Each row is where one point has got to under a steady rotation. How many ticks took it there?
The counts run from 0 to 500.
[ 0.11 -1.47 -0.50  0.96 -0.38  1.60  2.41  1.63 -1.19 -0.28  0.78 -0.24
  0.32  1.37  0.20  0.66  0.01 -3.52  1.40 -0.06 -0.39  0.90  0.39 -2.18
  2.74  1.04  0.22 -0.58 -0.50  0.92  2.21 -2.98  1.30  0.89 -2.16 -0.31
  0.46 -1.60 -0.47  0.66 -1.05  2.85  0.47  1.41  3.05  1.05  2.88  0.40
 -0.37 -1.44 -0.91  0.37 -0.75 -1.87 -1.15  1.97 -0.42  2.55  0.68 -2.32
  2.49  1.36 -2.22  2.73 -2.43 -0.33 -0.02]
461
[-0.57 -1.16 -1.23  0.16  0.29  0.80  1.98  2.14  0.96  1.41  0.77 -1.20
  0.31 -1.97 -1.95  1.01  0.76 -1.16  2.28 -0.14 -0.81  2.27  0.79 -2.59
  3.73  0.88 -0.06 -1.54  2.31  2.09  2.28 -3.37  0.91  1.61 -0.55  1.73
 -0.65 -1.20 -1.76 -0.30 -2.36  2.46 -1.14  2.29  1.40  0.59  2.76 -0.05
 -0.53 -0.18  0.38  0.93  1.25 -0.13  0.00  1.80 -0.23  1.81  0.26 -2.07
  2.36 -0.84 -0.56  2.09 -2.03 -0.79 -0.52]
186
[-1.05  1.43 -0.64 -0.46 -0.71  0.87  2.13  1.80  0.37 -0.41 -0.58 -0.51
 -0.57 -1.49  0.06  1.31  0.50 -1.73  3.83  0.61 -2.25  4.81  0.94 -0.90
  2.28  1.45 -1.76 -0.69  1.27 -0.35  1.32 -2.83  2.50  1.81 -0.99  1.12
 -1.54 -0.39 -0.27 -0.98 -3.79  1.00 -1.86  2.56  2.54 -1.74  0.71 -0.02
 -0.93 -1.70  0.06  1.53  1.18 -0.70  0.07  0.33 -1.29  1.20 -0.15 -1.76
  2.58  0.91  0.19 -0.49 -1.09 -1.02  0.44]
391
[-0.66  1.51 -1.47  0.06  0.18 -0.14  0.99  1.04 -0.18  0.53  0.99 -1.91
 -0.86 -0.86  0.07  1.36  1.31 -2.86  2.81  1.63 -1.13  2.98  0.57  0.41
  2.42  1.98 -1.94 -0.73  0.71  1.12  1.73 -2.90  0.91  0.92 -0.72  0.73
 -0.97 -0.97  0.21 -0.54 -3.76  1.47 -1.59  3.40  1.21 -1.17  1.91  1.01
 -0.42 -1.64 -0.96  2.10 -1.00 -0.76 -0.58  1.83 -1.11  2.44  0.54 -2.89
  3.00  1.38 -1.83  0.20 -1.90 -0.33  0.98]
482
[ 0.72  0.50 -1.61 -1.14  0.31  1.10  2.22  2.14  0.72 -0.21  0.09 -0.20
 -1.31 -1.01  0.02 -0.13 -0.29 -2.04  2.84 -0.20 -2.92  3.61  1.29 -3.18
  2.63  1.19 -0.38 -1.30  1.38  1.91  2.45 -2.22  2.02  1.40 -2.16  0.81
 -0.72 -1.45 -1.22 -0.19 -3.34  1.30 -1.01  3.04  2.48 -0.66  0.71 -0.58
 -1.60 -1.23  0.11  1.32  1.27  0.80  1.54 -0.07 -1.17  1.97  0.32 -2.13
  0.82  1.13 -0.94  0.52 -0.90 -0.56  0.09]
158
[-2.36 -0.20 -0.92  0.49 -0.38  0.07  3.43  2.17  0.95  0.06 -0.69  0.41
  0.78 -0.02  0.47  0.94  0.22 -0.91  1.64  2.07 -0.75  2.65  1.78 -1.19
  3.14  0.29  1.54 -0.49  1.06  1.27  1.91 -3.99  2.74  2.18 -1.30 -0.67
  0.29 -1.41 -2.49 -1.55 -0.77  1.79 -0.70  1.80  2.15 -1.16  1.56  0.37
 -1.26 -0.87  0.43  1.30  0.96 -1.07 -1.04  1.70  0.14  1.27 -0.01  0.14
  3.66  1.26  0.04  2.14 -2.14 -0.94 -0.57]
56
[ 0.10 -0.23 -1.38  0.43 -0.30  2.17  1.92  2.53 -0.17  0.19  0.70 -0.45
 -0.83  0.90 -1.37  1.12 -1.59 -1.80  2.71 -1.27 -1.12  1.86  0.62 -2.91
  3.08  0.47 -1.38 -0.98  0.01 -0.04  2.55 -2.91  2.08  1.81 -1.56  0.64
 -2.66 -2.17 -1.29  0.18  0.62  1.92 -2.20  1.65  1.95 -0.99  0.67 -0.21
 -1.10 -0.65 -1.11  0.52 -0.80 -0.98 -0.21  1.53  1.03  3.72 -0.11 -2.93
  1.94  1.91 -0.72  2.29 -1.00 -0.62 -0.04]
208
[ 1.08 -1.71 -0.06  0.65 -0.09  2.86  2.96  1.94  0.20 -0.55 -0.56  0.03
  0.38 -1.15 -0.85  0.91  0.85 -2.17  2.13 -0.57  0.02  2.33  1.02 -1.71
  3.48  0.73 -0.04 -0.96  0.19  0.25  1.87 -3.44  3.34  0.92 -2.06  2.00
 -0.60 -0.82 -1.53 -0.14 -2.15  2.82 -0.68  1.34  1.85 -0.74  0.14  0.15
 -0.27  0.46  0.11  0.48  2.09 -0.82 -0.17  1.70 -0.05  2.69  0.07 -2.13
  2.60 -0.79 -1.20  1.06 -1.92 -0.80  1.29]
311
[-1.20 -0.23 -0.54  0.39 -0.85  1.13  3.26  1.96 -0.47 -1.13  0.94  0.23
 -0.45 -0.45  0.32  1.35 -0.58 -1.64  2.44  0.73 -2.38  3.35  0.64 -2.20
  1.26  1.03 -0.71 -0.47  1.03  1.68  1.91 -2.55  1.42  1.36 -1.31 -0.04
  1.32 -0.87 -0.72 -0.62 -2.98  1.98  1.63  2.18  3.08  0.83  3.53  0.15
 -1.16 -2.40 -0.67  1.69  0.08 -0.84 -1.07  0.44 -0.84  0.02  0.28 -0.97
  2.75  0.87 -0.78  1.91 -1.75 -1.01  0.10]
28
[-0.31  0.43 -0.82 -0.34 -0.34  1.75  1.81  0.68  0.82 -0.75 -0.43 -0.88
 -0.73 -1.32 -0.09  1.54  0.19 -2.32  3.46  0.70 -1.42  3.77  1.78 -1.45
  2.09  0.70  0.03 -0.72  1.24  1.18  1.24 -3.25  3.17  0.78 -2.22  0.62
 -1.12 -1.48 -1.86 -0.84 -2.60  0.93 -1.81  2.69  1.66 -1.82 -1.98  0.49
 -0.88  0.02  0.16  1.04  2.46  0.08  1.35  0.32 -0.88  2.64 -0.15 -1.21
  2.52  0.63 -0.70  0.30 -1.50 -0.06  0.98]
406
[-0.46 -0.78 -1.39  0.22 -0.02  1.22  2.06  1.80  1.06 -0.07 -0.01 -0.75
 -1.23 -2.48 -0.44  0.57  0.54 -1.96  2.32 -0.58 -1.49  3.57  1.40 -2.76
  2.34  0.17 -1.39 -2.22  1.98  1.96  2.21 -3.85  3.50  1.55 -0.82  0.50
 -0.91 -0.76 -1.55 -0.95 -2.94  1.70 -0.06  1.92  1.01 -0.24 -0.06  0.36
 -0.59 -0.85 -0.62  0.64  1.97  0.20  0.08  1.21 -0.37  1.85 -0.69 -1.38
  2.90 -0.24 -1.24  0.95 -2.26 -0.96  0.50]
296
[ 0.10 -0.19  0.72  0.63  0.67  1.43  3.00  2.03  0.52 -1.90  0.12 -0.48
  0.65  0.09 -0.66  0.25  0.23 -2.05  2.92  2.82 -1.57  3.07  0.91 -1.64
  2.69  1.98  1.21  0.22  1.68  1.36  1.15 -1.93  0.47  1.49 -2.71  0.57
  1.19 -1.53 -1.22  0.04 -3.74  1.52  0.12  2.35  3.09  0.11  1.30 -0.26
 -1.42 -0.45  0.04  1.91  1.40 -0.64  0.46 -0.07 -2.55  0.93  1.43 -1.16
  3.54  0.13 -1.24  1.07 -1.27  0.70 -0.14]
153
[-0.23  0.10 -1.61 -1.35 -0.39  0.91  2.68  1.40  0.24  0.26  0.33 -0.77
 -0.72  0.52  0.89  0.07  0.98 -2.48  2.90 -0.13 -2.54  3.42  2.03 -2.33
  2.43  0.88 -0.15 -1.19  0.90  1.93  1.48 -1.93  1.98  0.35 -2.07  0.30
  0.51 -2.31 -0.09 -0.88 -2.72  1.19 -1.10  3.82  2.44  0.54  0.93  0.61
 -0.72 -1.17  0.31  1.18  0.79 -0.08  1.82  0.56 -2.18  3.15 -0.13 -2.31
  1.33  1.79 -1.07 -0.10 -1.27 -0.33  1.26]
266
[-1.20  1.54 -0.52  0.24 -0.44  0.80  3.41  1.60  0.45 -1.51  0.30 -0.44
  0.21  1.31  0.02  0.65 -0.74 -1.78  2.96  2.89 -1.73  2.45  0.97 -1.80
  2.36  1.62  2.31  0.62  1.00  0.66  1.17 -2.03  0.44  1.18 -2.55  0.27
  0.52 -1.92 -1.79 -0.64 -1.43  1.12 -0.86  2.46  3.29  0.00  2.66 -0.12
 -1.58 -1.49  0.19  2.23  0.45 -0.64 -0.24 -0.68 -1.96  1.27  1.15 -1.31
  2.78  1.95 -0.06  2.01 -1.52  0.29 -0.37]
26
[-0.25  1.11  0.92  1.32  0.21  2.21  2.03  2.34 -0.88 -1.12  1.53 -0.96
 -0.68  0.30 -0.84  0.93  0.13 -2.73  2.61  1.25 -1.47  2.24 -0.07 -2.46
  1.21  1.39 -1.92 -0.32 -0.02 -0.71  0.67 -2.86  1.04  1.36 -1.53  0.44
  0.42 -1.69  0.51  0.92 -3.77  2.75  0.57  2.01  1.24 -0.60  1.19  0.52
 -0.83 -1.84 -1.63  1.58 -0.08 -0.88 -1.73 -0.08 -1.70  0.95  1.18 -2.36
  4.07  0.59 -2.50  0.32 -1.86  0.08 -0.04]
123
[ 0.57  0.09  0.06  0.52  0.17  2.58  1.58  0.53 -0.77  0.04  0.33 -1.54
 -0.72  0.69 -0.85  1.87  0.32 -3.99  3.47  0.69 -0.49  2.36  0.89  0.14
  1.55  1.53 -1.32 -0.38  0.05 -0.09  1.35 -2.41  1.55  0.26 -1.55  0.92
 -1.21 -1.18  0.06  0.41 -2.61  1.68 -1.19  2.10  1.38 -0.71 -0.44  1.25
 -0.19 -0.56 -1.33  1.26  0.40 -1.64 -0.44  1.50 -1.20  3.81  0.23 -3.54
  3.69  1.11 -2.42  0.12 -2.18  0.63  1.81]
111
[ 0.55 -0.37 -0.46  0.85 -0.04  1.46  1.16  1.04 -1.23 -0.18  2.14 -1.54
 -0.71 -0.33 -0.46  1.62 -0.03 -2.69  2.47  0.32 -0.71  1.82  0.37 -1.33
  1.65  1.47 -2.54 -0.30 -0.32  1.41  1.93 -3.09  1.83  1.33 -2.01 -0.10
 -0.25 -0.70 -0.69  0.96 -3.00  2.55  0.57  2.02  1.37 -0.72  1.06  0.36
 -0.63 -1.00 -2.01  0.70 -0.96 -1.38 -1.33  1.70 -0.57  2.16  0.81 -3.65
  3.09  0.50 -3.19  1.50 -2.88 -0.85  0.97]
464
[-0.02 -0.98  0.24  1.19 -0.41  2.52  2.68  2.16 -0.98 -0.70 -0.27  0.30
  0.54  1.35 -0.86  2.12 -1.57 -2.17  2.73  1.15  0.24  1.55  0.52 -0.68
  2.75  0.97 -0.32  0.39 -0.78 -0.42  2.12 -3.25  2.04  1.27 -2.00 -0.48
 -0.93 -1.43 -1.57  0.32 -0.03  1.80 -0.87  0.60  2.40 -0.77  0.09  0.27
 -1.01 -0.55 -1.25  0.37 -0.22 -2.41 -1.10  2.25  0.38  3.07  0.29 -1.92
  4.12  0.87 -1.59  2.80 -1.49  0.12  0.12]
211
[-2.67  0.00 -0.26 -0.80 -1.26  1.08  3.36  1.42  0.92 -0.67  0.16 -0.78
  0.78  0.92  0.01  1.60 -0.21 -1.40  2.97  2.61 -1.34  3.10  1.84 -2.79
  2.32  0.32  1.85  0.20  0.87  1.57  1.56 -3.35  1.55  1.13 -1.34 -1.18
  1.71 -2.52 -2.00 -1.12 -0.89  1.04 -0.29  2.62  2.00 -0.62  0.09  0.71
 -1.74 -0.91 -0.32  1.47  1.07 -0.75  0.44  0.36 -1.13  1.84  0.54  0.16
  4.19  2.15 -0.66  1.09 -1.75  0.05 -0.26]
397
[-0.65 -0.77 -0.19  0.65  0.20  1.95  2.48  2.33  1.02 -1.70 -0.51  0.09
  0.78 -0.07 -0.47  0.90 -2.03 -1.65  2.22  1.68 -0.77  2.77  1.28 -2.32
  2.88  0.71  1.26  0.10  1.25  1.24  2.60 -3.28  2.20  2.49 -2.70 -0.33
 -1.15 -1.66 -3.14 -0.16 -0.93  0.33 -1.31  1.17  2.15 -1.23 -0.40 -0.74
 -1.99  0.17 -0.32  1.09  0.84 -0.96  0.16  0.65 -0.53  2.09  0.33 -0.72
  3.36  0.84 -1.27  2.93 -1.19  0.23 -1.13]
180
[-1.97  0.75 -1.30  0.03  0.34  1.09  2.17  2.47  0.42 -1.50 -0.31 -0.16
 -0.84 -0.15  0.23  1.36 -1.90 -1.80  2.45  0.85 -2.76  4.25  1.25 -2.59
  1.80  0.38 -1.20 -0.79  1.91  0.63  2.11 -2.82  1.41  2.50 -1.34 -0.50
 -1.12 -1.39 -1.02 -0.14 -2.01 -0.16 -1.25  1.62  2.04 -1.32 -0.40 -0.33
 -2.22 -1.88 -0.95  1.80  0.93 -0.34 -0.06 -0.14 -1.59  1.15 -0.16 -0.68
  2.98  1.95 -0.72  1.26 -0.65 -0.09 -1.33]
395
[-0.05 -0.83 -1.36  0.30  0.11  3.36  3.54  2.77  0.84 -1.11  0.17  0.79
 -0.24  0.33 -1.91  1.40 -2.26 -1.41  2.85  0.14 -1.97  2.98  0.77 -3.08
  2.71  0.46 -0.35 -0.23  1.40  0.09  2.29 -2.47  1.82  1.97 -1.72  0.42
 -2.03 -1.59 -2.77  0.09 -0.11  1.37 -1.46  0.62  1.87 -0.39  0.44 -0.52
 -1.59 -0.44 -0.63  0.62  1.21 -0.65  0.25  0.47  0.66  1.92 -0.26 -1.52
  3.14  1.27 -0.47  2.63 -1.21  0.10 -0.76]
426
[-0.05 -0.61  0.02  0.58  1.14  2.21  2.48  1.59  1.48 -0.38  0.58 -1.39
  0.88 -0.99 -2.73  1.47 -0.34 -1.15  2.91  1.53 -0.53  2.79  1.03 -2.73
  2.67  1.56  0.79 -0.14  2.61  1.24  1.45 -2.93  0.17  1.34 -1.57  2.20
 -0.13 -1.45 -2.37 -0.07 -2.59  1.61 -0.67  1.88  0.94  0.11  0.83  0.31
 -1.21  0.40 -0.24  1.50  1.99  0.36  0.36  0.53 -1.40  1.80  0.89 -1.62
  3.72 -1.09 -0.49  1.89 -1.54  0.45 -0.41]
417
[-0.49 -0.18 -0.25  0.28  0.63  1.16  2.67  1.23  1.03 -0.98 -0.51 -1.45
  0.37 -0.73 -0.22  0.48  1.60 -2.21  2.84  2.33 -0.80  3.03  1.37 -1.82
  2.63  1.30  0.98 -0.47  1.82  2.11  1.49 -3.08  1.87  0.89 -2.12  0.52
  0.83 -1.43 -1.44 -0.94 -3.89  1.09 -0.64  2.57  1.78 -0.69 -0.91  0.82
 -0.75 -0.11 -0.01  1.32  2.21  0.13  1.21  0.78 -2.25  1.85  0.57 -0.92
  3.82  0.25 -1.93 -0.25 -1.73  0.18  0.59]
279
[-0.05  1.64 -0.87  0.33  0.35  2.27  2.65  1.77  0.05  0.93  0.66 -0.32
 -1.05  1.88 -1.21 -0.28  0.37 -2.39  2.66  0.73 -1.80  1.59  0.15 -2.41
  2.68  0.33 -1.11 -1.69  0.08 -1.13  0.85 -2.13  0.97  1.34  0.16  1.66
 -0.86 -2.96  0.49 -0.06 -1.28  2.67 -2.65  2.22  1.05 -0.32  1.47  0.56
 -0.23 -1.13 -0.81  1.49 -0.15 -0.67 -0.05  1.35 -0.28  3.17  0.02 -3.00
  3.36  2.14 -1.47 -0.03 -0.77 -0.22  0.34]
113
[-1.00  2.06 -1.01  0.23 -0.16  1.10  2.47  1.83  0.17 -0.24  0.96 -0.82
 -0.52  2.59 -0.45  0.54 -0.92 -2.08  2.59  2.37 -1.47  1.88  0.59 -2.29
  2.47  0.64 -0.84 -0.64 -0.22 -1.14  0.84 -1.90 -0.11  2.00 -0.99 -0.06
 -0.61 -3.10 -0.30  0.01 -0.54  1.71 -2.36  2.83  1.54 -0.90  2.01  0.79
 -1.17 -1.60 -0.80  1.85 -0.93 -1.07 -0.39  0.45 -0.26  2.77  0.58 -2.50
  3.59  3.21 -1.43  0.92 -1.19  0.09 -0.48]
240
[ 0.56  1.00 -0.62  0.53  0.42  2.06  1.66  1.57  0.30  0.68 -0.13 -1.27
 -0.15  1.95 -0.83 -0.15  0.60 -2.90  2.20  1.45 -0.17  0.94  0.53 -1.61
  3.87  0.79  0.29 -0.77 -0.28 -0.74  1.30 -2.67  1.14  1.28 -0.75  1.33
 -1.44 -2.65 -0.61  0.06 -0.69  2.55 -3.03  2.22  0.99 -1.13  0.81  0.74
 -0.11  0.04 -0.17  1.20  0.25 -1.29 -0.02  2.09 -0.24  4.51  0.16 -2.72
  3.87  1.95 -2.50  0.83 -1.05 -0.39  0.83]
221
[-2.10 -0.06 -1.81 -1.28 -0.45  0.46  3.36  1.68  0.72  0.19 -0.68 -0.25
  0.08  1.12  0.52  0.51  0.39 -3.08  2.37  1.40 -2.51  3.40  1.70 -1.32
  3.02  0.56  0.81 -0.89  1.58  1.59  1.67 -2.69  1.47  0.61 -1.28  0.03
 -0.63 -1.88 -0.79 -1.22 -1.30  0.79 -1.91  2.20  3.02 -0.34  1.20  0.82
 -0.41 -1.23  1.10  1.30  1.25 -1.04  1.46  1.15 -1.22  2.81 -1.01 -0.87
  2.34  2.17  0.11  0.51 -0.67 -0.72 -0.01]
393
[-1.17  0.11  0.37  1.08 -0.13  0.63  2.10  1.47 -1.07 -1.18  0.50 -0.79
  0.61  1.96 -0.37  1.30  0.39 -3.64  2.51  1.92 -0.07  1.35  0.54  0.17
  2.59  2.50  0.79  0.66 -0.31  0.09  1.39 -2.99  0.21  1.41 -2.18 -0.24
  0.31 -1.06 -0.42  0.48 -1.57  1.76 -0.33  1.40  3.49  0.35  1.97  0.34
 -0.78 -1.53 -0.43  1.09 -0.14 -2.76 -1.18  1.76 -1.32  2.46  1.17 -2.18
  3.41  1.17 -2.33  2.18 -1.71  0.46  0.29]
352
[-0.71  0.55  0.47  0.67 -1.44  1.65  2.47  1.80 -1.27 -0.79  0.94  0.42
 -0.51  1.64  0.19  2.37 -0.36 -2.55  3.36  1.72 -1.54  2.94  1.01 -0.73
  1.60  1.80 -1.40  0.54 -0.92 -0.78  0.97 -2.57  1.69  0.82 -1.78 -0.72
  0.10 -1.28  0.03 -0.16 -1.44  1.80 -0.24  2.12  3.10 -0.70  1.55  0.41
 -1.47 -2.01 -1.16  1.05 -1.09 -2.41 -1.07  0.71 -0.63  1.04  0.45 -1.86
  3.62  1.86 -1.15  1.33 -1.97 -0.45  0.21]
242
[ 1.63 -0.54  0.23  0.89  0.93  1.92  1.41  2.08  0.16  0.01  0.02 -1.18
  0.53 -0.60 -1.60  0.74  0.31 -2.55  2.82  0.11  0.22  1.43  0.55 -1.09
  4.27  1.77 -0.15 -0.85  0.71 -0.27  1.68 -2.86  1.88  1.34 -1.75  2.41
 -1.58 -1.05 -1.23  0.37 -2.24  2.59 -2.05  1.33  2.02 -0.80  0.66 -0.02
 -0.69  0.35  0.07  1.07  1.12 -1.40 -0.10  1.64 -0.04  3.47  1.01 -2.60
  2.92 -0.76 -1.41  1.91 -1.61 -0.09  0.31]
203
[-1.94 -0.15  0.06  0.44 -0.64  0.54  2.17  2.60 -1.22 -0.48  1.33 -0.27
 -0.16  0.49  0.42  1.94 -0.08 -1.86  2.91  0.92 -1.84  3.54  1.31 -1.04
  1.97  1.49 -2.06 -0.14  0.71  0.87  2.08 -2.63  0.77  1.74 -1.63 -1.03
  0.23 -0.32  0.10  0.10 -2.80  1.03  0.58  1.71  3.18 -0.31  2.31 -0.03
 -1.68 -2.85 -1.22  1.18 -1.06 -1.88 -0.96  0.80 -1.10  0.62  0.45 -1.86
  3.01  0.86 -1.22  1.79 -1.31 -0.24 -0.65]
491
[-0.09 -0.21 -0.02  0.90  0.25  0.91  2.47  2.30  0.51 -1.04  0.37 -0.11
  0.34 -2.00 -0.34  0.59  0.81 -1.06  2.46  1.72 -1.39  3.49  0.62 -1.24
  3.13  1.67 -0.43 -0.37  2.25  1.54  1.44 -3.34  1.89  2.26 -1.73  0.78
  0.40 -0.43 -1.33 -0.23 -4.28  1.55  0.38  1.56  2.42 -0.60  1.48 -0.42
 -1.03 -1.12  0.18  1.80  1.31 -0.25 -0.87  0.88 -1.31  0.09  0.54 -0.69
  3.22 -0.87 -1.54  1.65 -1.86 -0.65  0.06]
46
[ 0.13  1.23 -1.55 -0.39  0.32  0.83  1.11  1.94  0.85 -0.53  0.20 -0.98
 -1.00 -2.50  0.07  0.47 -0.42 -1.40  2.57  0.29 -1.98  3.63  0.99 -1.61
  3.19  1.16 -1.48 -1.08  1.84  1.70  2.55 -2.84  2.39  2.38 -1.80  1.01
 -2.09 -0.61 -2.10 -0.37 -3.39  0.93 -1.48  2.69  1.66 -1.67  0.05 -0.69
 -1.61 -0.70 -0.39  1.47  1.01  0.22  0.16  0.50 -0.49  1.97  0.17 -1.97
  1.70  0.49 -1.13  0.98 -1.52 -1.05  0.16]
50
[-1.97 -0.01 -0.60  0.77 -0.52  1.89  3.22  2.01  1.11 -0.79 -0.08 -0.31
  0.79 -0.56 -1.60  1.90 -0.73 -1.31  2.01  1.91 -0.26  1.95  0.55 -1.34
  2.83  0.32  1.55 -0.02  0.84  0.54  1.29 -4.41  2.13  1.68 -0.77  0.31
  0.13 -1.20 -3.23 -0.88 -0.37  2.27 -0.12  1.07  1.05 -0.77  0.74  0.84
 -0.41 -0.45 -0.60  1.45  1.19 -1.51 -1.46  1.30  0.48  1.78  0.42 -0.35
  4.75  0.94 -1.02  2.63 -2.52 -0.37 -0.38]
428
